One turning vector, and how many ticks it has turned
The counts run from 0 to 429.
[ 28 -10   3   2  -1 -19  14 -12 -22 -12 -13  -1   6  -7 -28   3   3  -5
 -20 -15  12   6   4  15  11   2   6   4  -2  12  -7   3   4  17  -6  -1
   5   3 -10 -13  -3  -6 -14] : 31
[  2   5  -9   6  -5 -18  -1 -12 -15  -1 -12   0  -1   6   5   5  15   3
 -14  -8  -3  -3  -9  16   7  11  -6   8  -2  28 -17 -29   7  -4  14  12
   9 -12 -31  -1  -8   1  -6] : 141
[  6   6 -11   3  -8 -13  -6 -18 -12   5 -15   3  -2  11   3  13  15  -3
 -10 -14   4   2 -12  19   9  -1  -4   3  -3  29 -20 -23   6  -8  13   6
  13 -19 -21  -1 -11   4  -9] : 224
[ 13  -7  -9   4 -10 -13  -5 -23 -20   8  -5  -2   3   4 -21   5  10 -10
 -26 -20  13   0  -5  16  14  15 -17  -4  -3  20  -6 -14   6   3   2   0
   6  -3 -10  -8 -13  -1 -14] : 372
[  5   4  -7   9  -7 -21   1 -10 -14  -3 -11   1   0   5   4   5  12   4
 -17  -5  -3  -8  -5  16   8  13  -6  11  -3  29 -15 -28   5  -3  12  11
   7 -13 -32  -2 -10   0  -6] : 60
[ 17   0   3   7   0 -25  17  -2 -15 -20 -18   1   3  -8  -5   2   6   8
 -11  -1  -3  -3   2  19   6   8  10  19  -4  21 -12 -18   3   7   4  13
   3  -2 -35  -7  -2  -4  -7] : 39
[ 23 -10  -5   7  -6 -16   4 -15 -19  -5  -6  -2   3  -3 -22   2   4  -8
 -28 -19  11  -2  -1  19  18  19 -12   4  -1  18   6 -15   7   8  -1   1
   2   3 -15  -5 -11  -5 -12] : 51
[ 10   3   4  -4  -2 -25   2 -19 -29   2  -2  -4   0  -4 -27   2  10   0
 -15 -13  10   1   0   6   1   4  -1 -11  -7  12 -26   3   2  12  -1   5
  13  -7 -14 -17   4  -3 -18] : 395
[ 12   9   3   0   0 -25  14  -6 -14 -11 -17   1   1  -4  -4   9  12  10
  -3  -1   0   4   1  13   0  -9  19   8  -6  17 -30  -4   2   5   5  13
  12 -14 -30 -15   4  -3 -11] : 20
[ 18  -1   7  -1   1 -27  14 -11 -28 -11 -11  -4   2  -8 -26   1   7   7
 -17  -8   8   2   5   9   4   7  10   1  -9  10 -19   7   2  17  -4   7
   7   0 -18 -19   6  -8 -16] : 255
[ 19  -3  -4  -4  -3 -13  -2 -22 -20   5 -12   0   2   2 -20  15  12 -10
 -10 -20  14  15  -4  17  11 -12   4  -7  -3  16 -19   3   4   5  -1   0
  17 -15  -4 -17  -3   2 -18] : 88
[ 15   4   5   5   2 -27  21  -2 -19 -18 -13  -1   2 -10 -11   2   7  11
 -12  -2  -2  -3   2  13   5   5  15  14  -8  16 -18  -8   2  12   1  13
   5  -1 -33 -15   5  -8 -11] : 339
[ 17  -2   6   6   1 -27  20  -2 -17 -17 -20   2   4  -7  -8   3   5  11
 -13  -2  -1  -4   4  14   6   6  14  15  -4  19 -13 -11   2  10   3  13
   4   1 -33 -10   1  -6  -8] : 420
[ 18   1  -2   7   0 -22  18  -2 -10 -14 -20   1   5  -6  -2   3   7   6
 -10  -4  -3  -2  -1  20   9   8  12  21  -2  22  -9 -20   3   4   6  14
   6  -6 -34  -4  -3  -5  -5] : 40
[ 10  -4  -2   7  -6 -21   0 -18 -25   2  -1  -5   1  -1 -21  -1   8  -1
 -29 -16   6  -9  -2  11   9  25 -16   2  -4  19  -5 -17   8   8   2   4
   2  -1 -18  -6  -8  -2 -15] : 214
[ 18   3  -4  -3   0 -17  10 -10 -11 -10 -22   5   2   1  -8  15  11  -2
   1  -8   9  15  -1  18   6 -19  22   8  -3  18 -24  -3   3   2   4   7
  16 -19 -19 -14  -3   0 -12] : 405
[ 15   4   4   2   3 -28  15  -5 -19 -14 -16   1   2  -8 -10   5   7  12
 -10   0   1   2   4  15   2  -1  18   7  -6  14 -23  -3   0  12   2  13
   9  -6 -30 -15   7  -4 -11] : 179
[ 14   5   3   4   2 -26  16  -7 -17 -15 -20   0   4  -7  -6   5   8   9
  -6  -1  -1   2   3  16   2  -3  21  12  -6  18 -23  -5   1   9   4  12
  12  -8 -32 -12   5  -3 -11] : 180
[  3   2   1   0  -7 -24  -5 -20 -29   7   1  -6   0   0 -25   2  11   1
 -19 -16   9  -4  -4   5   3  13  -8 -12  -7  15 -24  -5   7   9   5   4
  10  -7 -15 -12  -3   0 -18] : 154
[  8  -2  -3   6  -8 -22  -1 -14 -24   3   0  -6   0  -1 -17  -1   9   3
 -27 -14   2 -10  -4  12   7  26 -16   0  -6  20 -10 -19   7   7   3   8
   2  -1 -23  -5  -8  -3 -11] : 215
[  2   2  -2   9  -6 -24   2 -12 -23  -2  -5  -3  -4  -1  -9  -3  11   5
 -21 -10  -1 -11  -4  12   5  23 -11   3  -4  25 -13 -23   6   5  11   9
   1  -4 -30  -2  -8  -4 -10] : 137
[ 21  -7 -12   6 -10  -8   2 -11  -8  -6 -17   3   6   4  -3  10   8 -11
 -17 -16   9   5  -6  24  17   4  -4  15   2  29   2 -23   6  -4   4   4
   6  -9 -18  -2 -14   2  -7] : 206
[ 27  -4  -5   4  -2 -14  15  -8  -9 -15 -25   5   6  -2  -6  12   7  -6
  -7  -9   9  13   1  24  13 -13  16  18  -1  19 -12  -9   1   5  -1   7
  10 -11 -20 -11  -3  -1  -9] : 185
[ 23 -11 -10   4  -8  -6   2 -14 -12  -5 -15   2   4   4 -13   8   7 -12
 -20 -19  14   4  -4  24  20   6  -7  11   2  22   6 -18   6   2  -1   2
   3  -4 -13   0 -17  -1  -9] : 128
[  7   3   4  -1  -2 -24   6 -15 -30   1  -3  -3  -1  -3 -25   2  13   3
 -15 -11   5  -2   1   5   0   6   2 -10 -10  11 -26   3   4  13   2   7
  12  -6 -20 -21   4  -2 -18] : 396
[ 14   6  -6  -1  -3 -13   0 -15 -14   0 -18   4   2   4  -7  18  14  -5
  -5 -12  10  15  -5  18   7 -17  12   1  -1  20 -26  -4   3   0   5   4
  19 -24 -15 -11  -4   5 -12] : 165
[ 17   3   7   3   3 -30  16  -6 -22 -14 -14  -1   1  -9 -15   1   5  10
 -12  -2  -1   0   7  10   2   6  17   7  -7  13 -22   0   1  14   2  12
   8  -3 -32 -17   7  -5 -12] : 258
[  6  -1  -2   2  -6 -20  -8 -24 -26  11  -1  -7  -1   3 -24   4  12  -6
 -25 -19  12  -1  -5   9   7  15 -14 -10  -5  18 -15  -7   6   6   4   0
   9  -7 -11 -11  -8  -3 -18] : 72
[  1   5  -2   6  -5 -25  -4 -13 -26   4  -1  -6  -2  -1 -13  -1  11   7
 -22 -10   1 -10  -4  10   3  22 -12  -1  -8  22 -18 -20   3   5   7   8
   4  -5 -27  -7  -6  -1 -11] : 297
[  2   3  -3   6  -5 -23  -1 -14 -25   2  -4  -3  -1  -2 -11  -1  11   7
 -22  -7  -3 -12  -6  11   6  24 -14   3  -5  23 -17 -20   5   3   8  12
   4  -6 -28  -6  -6  -3 -12] : 217
[ 27  -5  -6   3  -5 -11  12  -6  -6 -15 -25   5   6   1  -2  11   5  -6
 -11 -13   7   8  -2  26  18  -3  10  19   0  24  -2 -18   3   1   0   5
   6  -8 -23  -4 -10  -1  -4] : 426
[  1   1  -1   3  -5 -25  -4 -20 -27   6   3  -7  -3   0 -17   1  11   5
 -24 -14   3  -9  -5   8   4  22 -13  -7  -6  19 -19 -16   6   6   6   8
   8  -3 -20  -8  -4  -3 -13] : 376
[ 14  -2  -6  -4  -6 -12  -5 -27 -21   8  -8  -2   2   3 -20  12  14 -12
 -13 -20  17  11  -5  14  10  -6  -2 -10  -2  17 -19   0   6   2   2  -1
  16 -14  -6 -14  -9   2 -16] : 390
[  8   1 -14   4  -7 -15  -2 -14 -10   1 -14   2   1   8   5   9  14  -3
 -11 -11   2   3 -10  20  11   4  -7   7   1  29 -15 -28   4  -9  12   7
  11 -18 -24   0 -13   4  -6] : 63
[ 18  -3   4   6   2 -27  15  -6 -23 -15 -12  -4   4 -10 -17  -3   3   6
 -20  -8   1  -6   6  13   6  17   5  11  -6  16  -7  -9   2  14   1  10
  -1   3 -29  -8   0  -8  -9] : 116
[ 21  -3   7   5   1 -25  16  -5 -25 -14 -14  -2   3 -12 -21  -2   5   6
 -21  -8   4  -1   5  13   7  15   6  11  -8  16 -10  -5   2  17  -2  12
   0   7 -27 -11   1  -7 -11] : 35
[ 19  -8   2   8  -4 -21  10 -11 -22 -11  -8  -4   3  -7 -21  -2   3   1
 -28 -13   6  -6   2  14  11  22  -6   9  -4  18  -1 -13   5  12  -3   6
  -2   6 -22  -7  -6  -5 -11] : 355
[ 23  -5   7   3   2 -24  15 -11 -26 -11  -9  -2   6  -8 -28   2   4   4
 -21 -10   8   1   5   9   5   9   6   4  -8  10 -11   2   2  18  -6   5
   5   5 -16 -16   3  -9 -15] : 415
[ 22  -9  -9   6  -9  -9   1 -17 -13  -3 -13   1   4   3 -14   8   5 -13
 -23 -21  13   3  -5  22  21   9 -12   7   1  23   4 -18   8   1   1   0
   5  -7 -11  -4 -16  -1  -9] : 209
[ 10   0  -9   8  -8 -16   5  -8  -9  -6 -17   2   2   4   4   4  10   2
 -15  -8  -1  -3  -6  21  10   9  -1  16  -2  29  -8 -31   6  -4  10  10
   7 -11 -29   0 -11   0  -5] : 363
[ -4   9  -4   3  -7 -24  -3 -14 -20   2  -7  -4  -3   3  -5   4  15   9
 -15  -7  -3  -7  -8  10  -1  12  -4  -1  -7  21 -27 -20   3   0  15  12
  12 -15 -32  -8  -4   1 -11] : 380
[  8   1  -4  10  -2 -24   8  -7 -16  -9 -12  -1   1  -3  -3  -1  10   8
 -16  -6  -3  -9  -2  15  10  17  -4  15  -1  24  -9 -28   4   3  10  14
   3  -4 -35  -3  -5  -5  -7] : 360
[ 14  -7 -10   5 -10 -15  -5 -20 -23   7  -2  -3   2   2 -21   3  10  -7
 -26 -21  12  -2  -5  15  14  17 -17  -2  -4  20  -3 -15   8   4   2  -1
   4  -3 -13  -7 -13  -3 -15] : 292
[ 13   0  -6  -3  -7 -11  -6 -24 -18   7 -12   1   1   7 -16  13  15 -10
 -11 -18  15  12  -6  17  11  -7   1  -7  -3  20 -22  -4   5   3   3  -1
  17 -18  -6 -13  -8   2 -15] : 389
[ 12  -2 -12   2 -12 -11  -8 -19 -11   6 -12   2   1   8  -5  11  12 -11
 -15 -19  11   6 -12  20  15  -1 -10   4   2  27 -10 -19   7  -6   7   1
  12 -15 -13  -2 -16   3 -11] : 66
[ 23  -6  -2  -5  -4 -14   6 -15 -18  -1 -15   1   3   0 -22  13   8  -9
 -11 -18  18  17  -2  18  10 -14  12  -3  -3  14 -16   5   4  10  -4   0
  15 -13  -7 -16  -2  -1 -17] : 249
[ 20  -5 -12   5  -8  -8   2 -13  -9  -1 -16   2   4   5  -4   9   7 -11
 -17 -18  10   4  -7  24  19   4  -5  13   3  26  -1 -23   8  -3   5   2
   7  -9 -16  -3 -17   1  -4] : 287
[ 11   3 -11  -1  -8 -11  -7 -20 -16   6 -15   2   1   9  -6  16  16  -7
  -8 -16  13  10  -9  17   9 -11   3  -3  -2  24 -23 -10   5  -5   9   2
  18 -22 -12 -10  -8   3 -14] : 387
[ 22  -4  -9   9  -5 -12  10  -6  -8 -11 -22   6   5   3   1   9   8  -4
 -11 -12   5   4  -6  26  16   1   4  20   1  27  -5 -23   2  -3   4   7
   5  -8 -25   0 -10   2  -5] : 124
[ 33 -10  -5   2  -2 -11  14  -9 -11 -12 -21   4   7  -2 -18  10   4 -10
 -14 -15  14  13   1  25  16  -9  10  13  -1  18  -2  -6   4   7  -5   1
   8  -5 -13 -10  -8  -3 -10] : 188
[ 24  -1  -4   6  -1 -18  16  -3  -8 -17 -25   6   6  -3   1   7   7   0
  -8  -7   1   6  -2  24  12  -3  14  22  -3  23  -9 -19   3   3   3   9
   7  -6 -29  -3  -5  -2  -7] : 424
[ 28  -7   1   1  -2 -17  12 -15 -21 -12 -14  -2   5  -4 -27   7   4  -6
 -17 -15  16   8   4  15  10  -3  10   1  -4  10 -10   7   2  15 -10   0
   8   1  -9 -16   0  -3 -17] : 412
[  6   7   4  -1   1 -29   7 -15 -28  -3  -6  -2   0  -5 -19   4  12   9
 -13  -4   1   0  -1   6  -3   3   8  -5  -8  14 -30   0   3  12   4  12
  11  -8 -24 -17   4  -4 -16] : 398
[ 14  -6  -5   3  -7 -18  -2 -20 -24   6  -1  -5   0   2 -22   2   9  -7
 -27 -21  10  -5  -5  12  11  23 -15  -2  -4  20  -6 -13   7   7   2   2
   3  -1 -14  -8 -12  -2 -16] : 293
[  0  11  -4   1  -5 -24   2 -14 -18   3 -13   0  -1   4  -3   8  15   8
  -7  -6   2  -1  -6   9   0   0   5   1  -6  23 -34 -14   3   0  13  11
  16 -19 -28 -11  -2   3 -14] : 80
[ 24  -5   7   4   1 -24  16  -8 -25 -13 -10  -2   5 -10 -22  -2   3   4
 -20 -10   5  -4   5  14   7  11   5   7  -7  13  -9  -2   1  16  -6   7
   2   5 -22 -13   1  -8 -15] : 34
[ 29 -10   0  -2  -4 -16  10 -14 -19  -8 -17   2   6  -3 -24  10   4  -9
 -13 -16  16  12   3  15  13  -7  10   0  -4  11  -9   4   4  13  -7   0
  10  -3  -7 -17  -2  -3 -14] : 411
[  9   6  -8  -2  -6 -13  -1 -17 -12   3 -15   1   0   6  -3  15  14  -4
  -3 -10   9  12  -7  17   5 -15   9   0  -2  21 -31  -7   4  -3  11   5
  19 -26 -17 -11  -4   5 -12] : 84
[ 25  -6  -8   6  -6 -13  11  -5  -8 -13 -24   3   5   0  -2  10   6  -5
 -11 -12   7   9  -3  26  19  -2   8  21   1  24  -1 -21   4  -1   4   5
   4  -9 -24  -2 -11  -3  -6] : 44
[ 23  -6   4  -2  -3 -23  11 -16 -27  -7  -9  -1   4  -7 -30   6   6  -1
 -17 -12  12   8   4  10   5   1   9  -4  -6  10 -17   9   3  16  -4   2
  10   0 -12 -17   2  -6 -15] : 253
[ -2   9   0   1  -4 -25   1 -19 -27   5   1  -6  -3   1 -15   2  16   6
 -18 -10   1  -7  -2   7   0  14  -5  -9  -7  18 -27  -9   4   7   8   8
  10  -8 -25 -10  -2  -2 -18] : 76
[ 17  -3   3   9   0 -25  17  -4 -19 -16 -11   1   5  -7 -11  -2   3   9
 -17  -5  -2  -8   5  14   8  16   7  14  -4  17  -7 -12   0  12   2  14
   0   2 -33 -11   0  -7 -11] : 117
